Rotation paths and how fast each direction turns (degrees a step)
Each turn is a multiple of 5 degrees from 10 to 175, or 0.
Each row of a path follows its step; steps can be skipped.
Rotation 1:
step 1: [ 15  -4  -9  -5 -19   1  13 -18 -20   6  -6  -8  -9  -5   1  16   3   4
  14  16   1 -15 -13  -9 -29  21  -3   7   4 -16  -8 -13  -9   4  -4   4
 -17  -7   1  -5   1  -5  -9   1  15 -28 -11  18  -3   8   9  14  -7   0
   8   9   1 -15  -6  -5  -3  12  -3   5  15  -8   6   6 -10]
step 3: [ 13  -6   3  21   4  17  13   9 -14   5  14  13 -11  10  14   2  14 -14
 -14  -7 -16   9   2  -1  10  32 -11 -13  -4 -12  -4   7  -6  -2   6   0
  -5  -9  -7   0 -13   7  -7  -9  19  -4   3  -5   1  -3  18   4   8   9
   4 -24  -4   4   0  -5 -22 -13  -9  18   1  15   7  12   6]
step 4: [ -6 -17   2   3  11   9  20 -18   6  -5  -9   3   4  -7  -4  -3   0   0
   9  13   6  -5  23   6 -31  11  13   0  -4   2  -5   7   1  -5   4   3
   9   2 -13 -24   9   4  -1 -20  -1  -8 -10  -2  15  -9  -1   6  13  10
   9   4 -18 -13  -1   4  36  -1   3 -11  -2   6  -1 -18  -9]
step 10: [  6  -2  11   7  17   6   8   6   8   5  -2  -3  -4  19   3   8   5 -12
  15   4  -7   3  21 -21 -23  11   2   2 -21   8  14   9  12  -2  -5 -13
  14 -15  13 -27  -2  -2  -4 -18   6   8   3  -5   5  -8  -6  17   1   0
  22  -3  -3  -8  -2   0   4 -22   2  -3  10  17  -8 -21  -1]
step 11: [ -6 -13   7   5 -14  -5  17  -8  -7  13 -14  10   2   2 -16  21 -18   0
  -1   4   6  16  18  25  -6  14   2 -18  -6   2  -1  -4 -20   0   6  -4
  -1   0 -21   5  -1  -6  -3  -4   5   9 -14   5  -1   9  12  -9  25   6
  -9 -10   5  -9   5  16  -8  13   3 -13 -10  18 -10  22   7]
step 12: [ 12   6 -15 -14  -3   7 -26  -7  -4   6   0  -8 -11  -5  26  -2  12   0
   9  29   2   4  -6  12 -10   0  12  -6   3 -11 -15 -11   4 -16   3  13
  -4  -6  -1  -8 -17   9  -3  -8  -5   4 -15  -5 -15  -2  10 -13  -7  13
  13  -4 -22  -9  -1  -3   6  -4  13  -2   9   0 -18 -23  -3]
step 18: [ 24  -8 -13  -9  -7   5 -21   4   8  19 -13  11  -2  13  -2  14  -3 -17
  17  17 -13   8   5  11  -9   4  -6  -5  -9 -17  11 -11   5  -3   8   4
   5   7 -12  19  -9 -13 -11  -9   1   1  -1  -5  -5   4   2  -3  -9  -8
   3   7 -19 -20  -6   3 -12  -5  22 -15  12   3 -10 -18  14]
step 19: [  0   3   6   1 -12  -1  13 -11 -14   5  26   8 -36  -3   6   2   9   9
 -11   6   8  -2  13   4  -5   5  -5  -8   6   2  -5 -10  -7  19 -11   6
   5   3  12 -26  -3  13   4  -7 -13  10 -22  -6 -22   0  10 -11  -5  12
   6  18   5   4  17   5  -4  13   9  -4   8  11   2  12  16]
step 20: [  5  10  -4  26  -5  30 -14   0  -1   9  -7 -20  -4  -4  -7  15  10   0
  15  20   2  -1 -12 -11 -12   2  11   4 -11 -15   8  20  -7 -14  -4  10
 -17  -9   8   7   1   7   3  10   5 -16 -12   3  16  14  17  -2   5   3
  -2   9 -14 -12   3   7  10 -10   0  15 -20   6  13   4  -1]
step 21: [ -6  -7  -7   5  -6   2  25  11   9  13  -7  20  -8  10   5 -17 -19  -2
 -10   3 -12   3  10 -11   2   0 -12  18  12  -4 -16   4  -6 -22 -12 -12
  -3  -2  -7  -9  -6   1   4 -13 -12   0 -16  -1   5   5  -7  18  10  -1
   1   2  -6 -27  11 -10 -13 -13   4  -4  21  -9  -1  -8  23]
[ 2 -2 -4  2 -5  4 -2  3  0  3  3  5  0 -4  3  3  1  5  1  0 -3 -7 -2 -2
 -5 -4 -3  3  4 -2  0  2 -1  2 -1 -1 -3  2  0  0  3 -3  5  4 -1  1 -1 -1
 -1 -4  0 -2 -3  2  2  2  0  2  2  1 -4 -3 -1  0 -1  3  4  1 -1] -> 60
[-1 -1 -2 -3  0  1  2 -3  1 -1 -3 -1  4 -1  0 -2  4 -5 -1  1  3  0  1 -4
 -4  2 -4  4 -2 -1 -1  0 -1  6 -4 -2 -1  2 -5  1 -3 -2  0 -1  0  2  3  3
 -2 -3  6 -4  0  5 -4  1 -3  2  4  0  1  3  5 -2  1 -2 -4  2 -1] -> 100
[-2  3  2  4 -3  0 -1  1  5 -2 -2  2  3  0  0  1  3  2  3  1  0  1  0  5
  2  6  1  0  2 -3  0  2  0 -2  0  0 -3 -1  3  1  0  2 -2  3  7  4 -1 -3
 -1 -5  4  0  3 -3 -5 -2 -1  2  5  2 -3  1 -1  3 -2 -6 -1 -4  1] -> 125
[ 0  0  1  5 -2  1  0  2  4  3  6  1  3  4  0 -3  2 -5  5  1  2 -1  2 -1
  0 -1  2 -5  0  0  2  1 -2 -1  1  1  0  0 -2  0 -1  5  1  0  0 -4  2  0
  0 -3 -8  3  2  6 -1  4  1  1  3  0  0  5  5 -1  0  0  5  2 -2] -> 70
[-2  3 -1  4  2 -5 -1  2 -1  0 -4  2  1  2 -3  2  2  1  0  2  0  4 -2  2
 -4 -3 -1  0 -1  1  6  5 -1  0 -7  4 -1  2 -1  1  1 -3  2 -6 -1  3 -1 -2
  1  1 -5  3 -4  1  1 -3 -4  2  0 -2 -1 -3  3  0  5 -4  2 -3 -1] -> 135
Rotation 2:
step 0: [ -2 -12  -3   4   2  -2  -5 -12   8 -13  32  -4  25   2  -6  10   5  -7
   4  -2   2  -2  11  24   1 -11  16 -13  -1  -7  15  -7  -5  25  15  -7
   1   6   9   5  -6  -5  13  -9   3 -10   1   2  -6   2 -42  -3  -1 -25
   2  10  17   9  -4   1   2   8 -16   9  -9  -3  -6  -6 -10]
step 2: [  8  -2  -2  15   8   3   3 -10  19  -9   6  -2  -1   4 -13   4 -20  -7
  -5  10 -18 -11  -5  14   1   2  -2  -6   7 -13   7 -21  -3 -11   2  -1
  17 -17 -14   4   7 -18  10 -29  -9   1  26   1  -7  16  -7  -3 -13   1
   3  22   5  22 -16 -12  -2 -13   7  -8  22   0  -5  10   8]
step 4: [ 18  18   1 -14 -18   1  12 -15  -4   3  -3  -6   6   8  -1 -16   5  -4
  -4   9   3  32   1 -14   0 -22 -16   3  12  -1  13 -19 -19  19  -1   8
   8 -19   6   2   4   3   3  -9   8  -4  14  10  -8   5 -14  -7  -3  -2
 -13   3   3  -4 -21 -22 -20   0   0  -3  -3   9  11  19 -14]
step 6: [ 19  -4  21 -11  14  25 -14  12  28  -7   5  11 -11   6  -5  -3  -3  -1
  28   8 -11   9  -1  -9 -14  13  -4  12   0  10  15 -11  -8  15 -16   0
 -11   5   2  -2  -1   1   7  -8   3  -5  21  -4  14  24  -5   7  16  -9
  -7 -15  -3   3  -8   1 -15  -6  -5   1  -9 -10  -1   6 -12]
step 7: [  1  -3 -17   3  19 -13  11 -10   0 -12   5  15  -2  -3 -14  -7 -13   4
 -27   3   6   0   5  18  28   3  -3  -8  -2  -2 -13  11  -6 -16  12  -7
   6   0 -19   4  12  -3  -1 -25 -12 -15  -7  -2   0  -2  -3   4  -4  -6
  22   8  22  -8 -16  -8  -2   2  12   1  19  14 -21   8 -13]
step 9: [  3   1  -4  -6  -6   3  12  -2  15  12  -7 -11  10  11 -15 -13   4   8
 -15 -10 -17   4  -6 -10   5 -21 -18  -6  16  -4  -5  -4  -8  25  15  -3
  14  -5  -4   7  -1 -19  -6 -21 -11 -11 -11  -4  -8  13   7   2 -16 -11
  -5 -10   5 -14  17  -5   0  24  12   3   0  -8  -4  28 -10]
step 10: [  9  -1 -12  -6  18   7   5  -8  -9  -6  19  19  11  -4  13  -2  16  -9
  19  -5  -2 -13  -2   4 -15  12  -1  13  -7 -13  16  11  -6  -9   7  -5
   1 -12  19  17  -3   9   0   7   5   1   5   7   7   7 -24 -21  -5   6
  20  18 -12   3  -8   2  -2 -29   8   4 -19  14   4  13  -7]
step 14: [ 16  21  -5  -9  16   7  -1 -14  -4  22  21   2 -16  10 -15  -7  11  16
 -12 -18   5 -25 -19 -15   0  -9  -9  -8   6 -10   3  -3 -14  -8  11  -4
   2  -9  -1   2  -7   4  13 -11  -7 -14  12  -5   1  -6  -9 -19  -3  -3
 -13 -12  -6  -1  -9   1   3  14   2  10  -1 -20 -10  20 -13]
step 15: [ 10 -19   5   4  -3   2  22  -9   8 -14   7  14  15   9  13 -15   4 -14
  20   5  -1  18  24  -3  -3   5  -9   4   7  -9  12  -8  -4  13   8   9
   2   5  -1   3   7   1 -13   1  11   8 -12  -9  -1 -13 -19 -14 -17 -12
  16   5   5 -33   2   3 -12 -19  10  -2  -7  19  -1   4   0]
step 16: [-11   4  -8  -8   5   8 -21  13  -9 -21   2   1   2  -5   0  -3  -4  12
 -21  12   7  -4 -10   3   4  -7  -6   7   7  10   0   4 -15   9   9   4
 -12  -6  11   2 -27  -8   4 -12   9 -22  14  -7 -12  25 -11   3   4  -1
  13   1  -4  23   5 -13  -9   9 -16  -9 -27 -18 -18   7 -13]
[ 2 -3 -1 -3  0 -3 -3 -2  2  2  5 -4  2 -3  1  1  2  0 -1 -3  1 -3  2  0
 -2 -4  3  8 -2  1  2  1  0  0  3 -2  0  1  4 -2  2 -3 -1 -3  2  6 -4 -3
  1  4  1  4  0  0  5 -3  1  3  2 -3  2  1  0 -5  5  2  2  3 -1] -> 40
[-2 -1 -2 -1 -1  1  1  1  1  2  0  2  2  1  1  2  0  8 -3  6 -4  1 -1  3
 -3 -3  2 -1  6  2  4 -1  1 -1  0 -4  3  2 -3  3 -2  1 -2 -2 -1 -1  0 -1
 -1 -4  1 -1  0  0 -2 -2  5  5 -3 -1 -6  3  3 -7 -1 -3  3  1  1] -> 155
[ 1  3 -2  2  1  3 -1 -2  3 -3 -1  1 -3  1  1 -5  0  2  0 -1  1  2  4 -1
  3  0  1  1 -4 -2  4  5  6  2 -5 -2  1 -6 -1 -2  2 -1  4  0  0 -1  1 -3
  2 -9  0  1  3  1 -3 -3 -1  0  1 -4  2  0 -4 -5 -2  0  1  3  1] -> 45
[ 0  4 -6  0  3 -2  1 -4  1  3  0  0  4 -1  1  2 -1 -4  2  2 -4  1  1  2
 -1  3  5  1 -3  0 -4  4  0 -2  4  5  5  2 -5  0 -2 -3  3 -1 -1  2  3  1
 -2 -3 -6 -3  2 -5  1  1  3 -3  2  0  2 -2  3 -1  0  0  4 -1  2] -> 145
[-6 -1 -4 -2 -2 -1  5 -2 -2  1  1 -4  5  1  4 -2  2 -2 -2 -1 -3  3 -2 -3
  0  2 -5  4  0 -1  5 -1  0  0 -2  2  0 -2  3  1 -5 -1 -2  0 -2 -2  1 -4
  1  2 -3 -2  1  0  2 -2 -4  0  0  6 -2  2 -4 -2 -4  4  1 -2 -3] -> 65
[ 1  1  1  0  1 -3  5  1 -4 -3 -1  3  7  1  8  3 -3 -1 -1 -2  0 -1  4  2
  5  3 -1 -1  2  0 -2  0  0  0 -3 -4  1 -3  0  5  2  0  0  1  1  4  4  0
  1  2 -2 -3 -1  4  4  3 -1  0  1 -3 -1  0 -1 -3  5 -2 -2  3  3] -> 135
